Each row is where one point has got to under a steady rotation. How many ticks took it there?
The counts run from 0 to 1273.
[  1 -17 -13   6  -3   7 -14 -18   0 -18 -10   7  -9   1  -5   8   0 -10
   4   2  -3   8  -4 -12   7   0  13   2  -7   2   7   2   6 -10  -2  -3
 -14 -16   0 -12   0  -9   0  -8   9 -14   7 -10   3  -2  -2  -5   6  -8
  10   7  -9   0  -8   6   4   1  -3] | 121
[ 11 -14 -18   2  10 -12  -2  -2   0 -17   3   9  -2  12  -3 -10   8  -7
   7   9  -6   6   5  -9 -10  -5  14   8   9  -4  -4  -4  20   1   5   9
  -3 -15  -1  -6   7  -2   2   1   5  -6 -12   0  -2   1   1  -9  -6  13
  12   9  -2  -2   3   0   7   8  -8] | 1169
[ 12 -17 -15  -2  14  -6  -6  -4  -7  -9  -5   7  -4  10  -1  12   0  -6
   1   6   2   5   2   3   6  -4   7  13   3  10  -2  -9  22  -5   0  -4
  -8 -15  -2   0  14  -2 -10  -3   6 -11 -10   5   8   3  -5  -8   6  10
   9  12  -3   0   3   7  15  11   0] | 107
[ -3 -20 -10  -6   5   7  -8  -9  -5  -6 -10  12 -12  11 -11  10  11  -2
   2  -1 -12   7  -3 -14  -3   1  18   7  -6   8   4   6  14  -7  -3   0
  -7 -11  12  -7   3 -11  -9  -3   6  -5   8   3   5   1   0 -14   2 -11
   7  11  -4  -5 -11  -1  -2   0   3] | 865
[ 11 -13 -13   8  10 -11  -4  -5  -7 -11  -4   4  -3  -2  -8   5   5 -15
   9   1 -12   3   1 -13  -1   3  11   1  -5  -5  -3  -2   1  -3   0   4
  -3 -18   4 -18   3 -10  -1  -5  19 -16   5  -7   1  -8  -3   5   3   9
   5  16  -4   4   1  10  11  -1  -8] | 567
[  3  -9  -8   8  16  -8  -1   2  -1  -4  -7   7 -11  15  -7  12   3 -12
   6  -1  -8  -7   7 -11   1   4   6  12  -1   6  -6  -2  20   2   1   3
  -5  -4   5   7  10 -14  -1   0  17  -3  -3   6  -4   0   3 -16   3   6
   9   9  -1  -4  -7  -1  13  21  -5] | 976
[ -1 -19  -6   5  10   0  -5  -4  -4  -3  -8   7 -18  11 -14  16   9  -3
   1  -4 -12  -6   3 -14   4  -2  15   4  -2   6   3   1  21  -5  -3   2
  -8 -15   1  -8   3  -9  -5  -3  10  -4   8   9  -1   1  -1 -16   4  -8
   8   6  -1  -2 -15  -1   2   1  -1] | 601
[  4 -17 -16  -2   5   1 -13 -11   4 -22   0   9  -9  19   0   2   1  -6
   6  10   5   3   1  -4   7  -3  10  12   5   7   2   1  20  -1   6   3
  -9  -9   1   6   9  -1   5  -2   1  -2  -4   0   1   2   2 -22   0  -1
  12   3  -7  -3  -4  -2   5  13  -3] | 4
[ -1 -17 -14  -2  -2   5 -13  -7   3 -23   3   9 -15   5  -9  -1  10 -12
   6   9  -6   9   8  -5   0   1  14   3  -3   1   3  -7   1 -11   4  14
   0 -19   9 -15   3  -8   3  -9   5  -4   1  -4   3  -1  -3  -6   0   4
   7  13  -4   3   8   9   9   2   7] | 454
[ -2 -11 -11  19   4   4  -1  -9  -2 -13  -3   7 -18  -3 -11   1  -3 -13
   9  -2 -14  -4   4 -19   5   2  10   8  -9  -3  -3   3   1  -7  -2   0
 -10  -6   1  -6  -4 -17   5   3  12  -9  11  -2  -5  -4   3  -6   4  -6
  15   7  -5   2 -10  -2  15   2  -5] | 1048
[ 11 -21 -15   3   5  -6 -13 -11 -10 -18   0   2  -6   1  -5   6  -1 -11
  10   4  -2   2   1   4  14  -1  10   7  -3  -2  -4  -2  -1  -9   0  -1
  -5 -15   1 -13   6  -6  -1  -3   6 -13  10  -2   9  -2  -5   1   8   7
   6  13  -5   7   0  11  19  -6   1] | 854
[ -1 -11  -7   7   4   0  -7  -8  -4 -11  -8   4  -7   3  -7   6 -10 -16
   3   5  -9   2  -2  -1  11  -5   1  13  -1   4  -7  -2   9 -13   5   0
  -5   0   1   2  10 -13  -2  -8   7  -5  -3   7   1   1   6  -8  14   2
  13  14  -4   6   4   9  22  24   7] | 607
[ 18 -17 -16  11  16 -14  -3  -3 -10  -8  -4   4   0   2  -3   6   3 -10
  10   0  -8  -1   0 -11   2   0  10  10  -2  -3  -7  -1   9   3  -1  -5
  -8 -15  -1  -9   5  -8  -3   6  16 -15   3  -4   2  -6  -3   0   2   9
   6  12  -2   0  -7   3  13  -3 -14] | 726
[ -7 -18  -7  -4  -1  12  -8 -13  -6 -12  -6  12 -12  10 -10   5   2  -6
   1   3 -13   7  -5  -8   2   0  12  13  -5   7   0   8   9 -12  -1   0
  -8  -2  12  -3   3 -13  -5  -3  -1  -1   6   5   5   3   4 -17   6 -14
  10  11  -5  -1  -7   0   8   7   9] | 867
[  8 -15 -16   7   3  -6  -6 -14  -8 -22  -1   8   6  -2  -3 -13  -3 -14
  10  10 -10  13  -7  -5  -2  -4   5  12   0  -7 -10   4  -3 -10   5   2
  -6  -6   3  -9   3  -9   2   2   3 -10  -2  -7   4  -4   5   3   5   4
  12  13  -6   4   5   7  17   5  -3] | 1120
[ -6 -10 -11  10   2   7  -3  -5  -1 -19   4  10 -19   2  -6  -2  -4 -14
   9   4 -12  -2  10  -8   6   5   7  15  -5  -2  -6  -2  -3 -10   3   9
  -2  -2   7   2   2 -18   7   3   5   0   3   3   3   0   5 -11   4   1
  15  11  -5   1   2   0  23  12   5] | 1004
[  4 -18  -8  11   5  -7  -6  -6  -4 -12  -2   4 -13  -2 -15   5   6 -12
   7   0 -16  -3   4 -10   1  -3  13  -4  -4  -7   1  -1   4  -8   2   9
  -3 -18   0 -21   1  -9   3  -6  14  -9   8   2  -2  -4  -3   2   4   5
   7  11  -2   8  -5   9   9  -6  -3] | 145
[  8 -17 -18   4   0  -2 -15 -10   3 -24   2   5 -11   5  -3  -1   0  -9
   4  11   5   3   7  -2   7  -6  14   2   2   1   4  -9  12  -8   4   6
  -8 -22  -7  -7   4   1   5  -6   4 -11  -3  -6   0   0  -6  -5   0   6
  13   4  -6   2   1   6  10   2  -4] | 588
[  0 -17 -13   4  10   0   6   1  -8  -4   3  13 -11   2 -13  -4   7  -2
  -1   4 -22   5   8  -7 -10  -5  14  13  -1   1  -5  -6  15  -8  -1   6
   1  -9   3  -6   5 -11  -5   6   0  -2  -7  13   5   5   0  -6   0   6
  14  13   3   0   3  -3  16   3   5] | 262
[  5 -20 -16   1   2   0  -5  -6  -3 -20  10  11 -10   2  -9 -10  10  -5
   6  11 -10   8   9  -2  -4  -4  16   5   1  -5  -2  -5   6  -9   3  12
   2 -18   4 -16   4  -5   3   1  -1  -5  -2   1   6   2  -4  -2  -4  10
  11  12  -2   3   6   5  13  -5   3] | 878
[  6 -24 -16  -3   5  -3  -7 -10  -6 -18   7  12  -9  11  -6  -9  12  -1
  10   6  -9   3   0  -3  -3  -4  19   9   3  -4  -2   6  13  -3   3   7
  -4 -14   8 -14   3  -5   3   5  -1  -2   6   2   7   0  -2 -12  -6   1
   8   6  -3   0  -8  -3   2 -10  -3] | 89
[  8 -23 -17  -1   4  -5  -6 -11  -8 -18   7   8  -3   4  -6 -14   4  -3
   6  13  -8   8  -1   2  -3 -11  12  12   7  -4  -4   0  14  -9   6   6
  -3 -15  -4 -12   7   0   0   2  -7  -5  -5   6   8   5  -1  -4   0   7
  12   9  -2   3   2   3  11  -3   1] | 880
[  8 -18  -9   5  14 -11  -6  -2  -5 -14   2   4 -13  14  -9   5  10 -13
  16   0 -10  -9   5  -8   6   5  10   5  -1  -3  -5   6   7   2   5  10
   1 -10   8  -8   4 -11   8   0  17  -4  13   2  -2  -6   1 -12  -2   8
   5   9  -3   1 -10   2   9   3  -8] | 933
[ 17 -17 -18  11  15 -15  -3  -8  -9 -10  -5   2   1   2  -2   4  -2 -11
  10   1  -4  -1  -1  -7   5  -2   8  10   1  -3  -6  -1  10   0   0  -5
 -10 -15  -4  -8   7  -5  -2   4  13 -17  -1  -5   3  -5  -3   1   5   9
   9  10  -3   2  -5   6  14   0 -15] | 725
[ 12 -24 -13   2  11  -7 -10 -11  -7 -13  -1   3  -7  14  -5   7   7  -2
  11   2   0  -7  -2  -4   9  -6  15   9   3   1   0   6  22   1   3  -3
 -11 -15  -3  -8   5  -1   1   3   5  -9   9   0   4  -1  -3 -14   0  -2
   8   2  -4  -2 -16  -1   2  -5  -8] | 223
[ -2 -15  -8   6   6   3  -3  -2  -4  -5  -5   8 -18  -3 -15  12   6  -8
  -4   0 -14   1  12 -10  -1  -2  14   3  -6   3   4 -10   9 -11  -5   5
  -2 -19   2 -14   3 -12  -6  -6  10 -10   3   8   4   2  -4  -2   6   5
  10  13   1   5   3   7  13   3   8] | 1185
[  4  -9 -12  16  11  -7   4  -1  -5  -4  -7   8  -7  -5 -11   1  -7 -13
  -1   1 -19   2   4 -15  -6  -6   6  10   0   0  -4  -8  15  -6   1  -1
  -6  -7  -6  -3   7 -10  -2  -1  11 -11 -12   6  -4   1   2   3   7   8
  16  12   0   3   1   3  18  14  -5] | 391
[  0  -9  -9  16   8  -6   0  -6  -1 -11  -6   8  -8   7  -9  -3  -2 -11
   7   1 -17  -4  -2 -21  -5  -5   8  10   2  -5  -3   7  17  -2   4   3
  -9  -1  -3  -2   3 -10   7   2  13  -5  -3   3 -11  -1  10 -10   1  -5
  16   3  -4  -1 -12  -6   6  15 -10] | 757
[  7 -17 -17   2   5  -2  -5  -7  -1 -10  -9  13  -2   2  -7   3   9  -4
  -1   3  -8  11   0 -16 -11  -3  18   2  -3   3   7  -5  15  -6  -6  -1
 -11 -21   1 -15   3  -4  -8  -2   8 -15  -5  -6   3  -1  -6  -2  -1  -1
   8  11  -5  -3  -4   2  -2  -3  -5] | 703
[ -4 -16 -13  -3   2   5 -10  -4   5 -18   3  13 -19  15  -8   4  12  -8
   4   4  -4   0  12  -7   1   3  16   4  -2   3   6  -2  12  -5   3  14
  -2 -12  10  -5   5  -8   4  -3   5   2   4   1   1   2  -1 -20  -5   0
   9   6  -6  -3  -3  -1   4   7   3] | 293
[ -1 -11  -7  11   3   0  -5 -13  -8 -10 -12   4  -2  -3 -10   2 -10 -17
   4   3 -19   6  -9 -14   1  -4   2  11  -3  -2  -6   6   3 -13   3  -3
  -7   0   0  -7   4 -15  -2  -8   8 -11   0   1  -3  -1   9   0  14  -4
  14  15  -5   6  -2   8  16  15   1] | 652
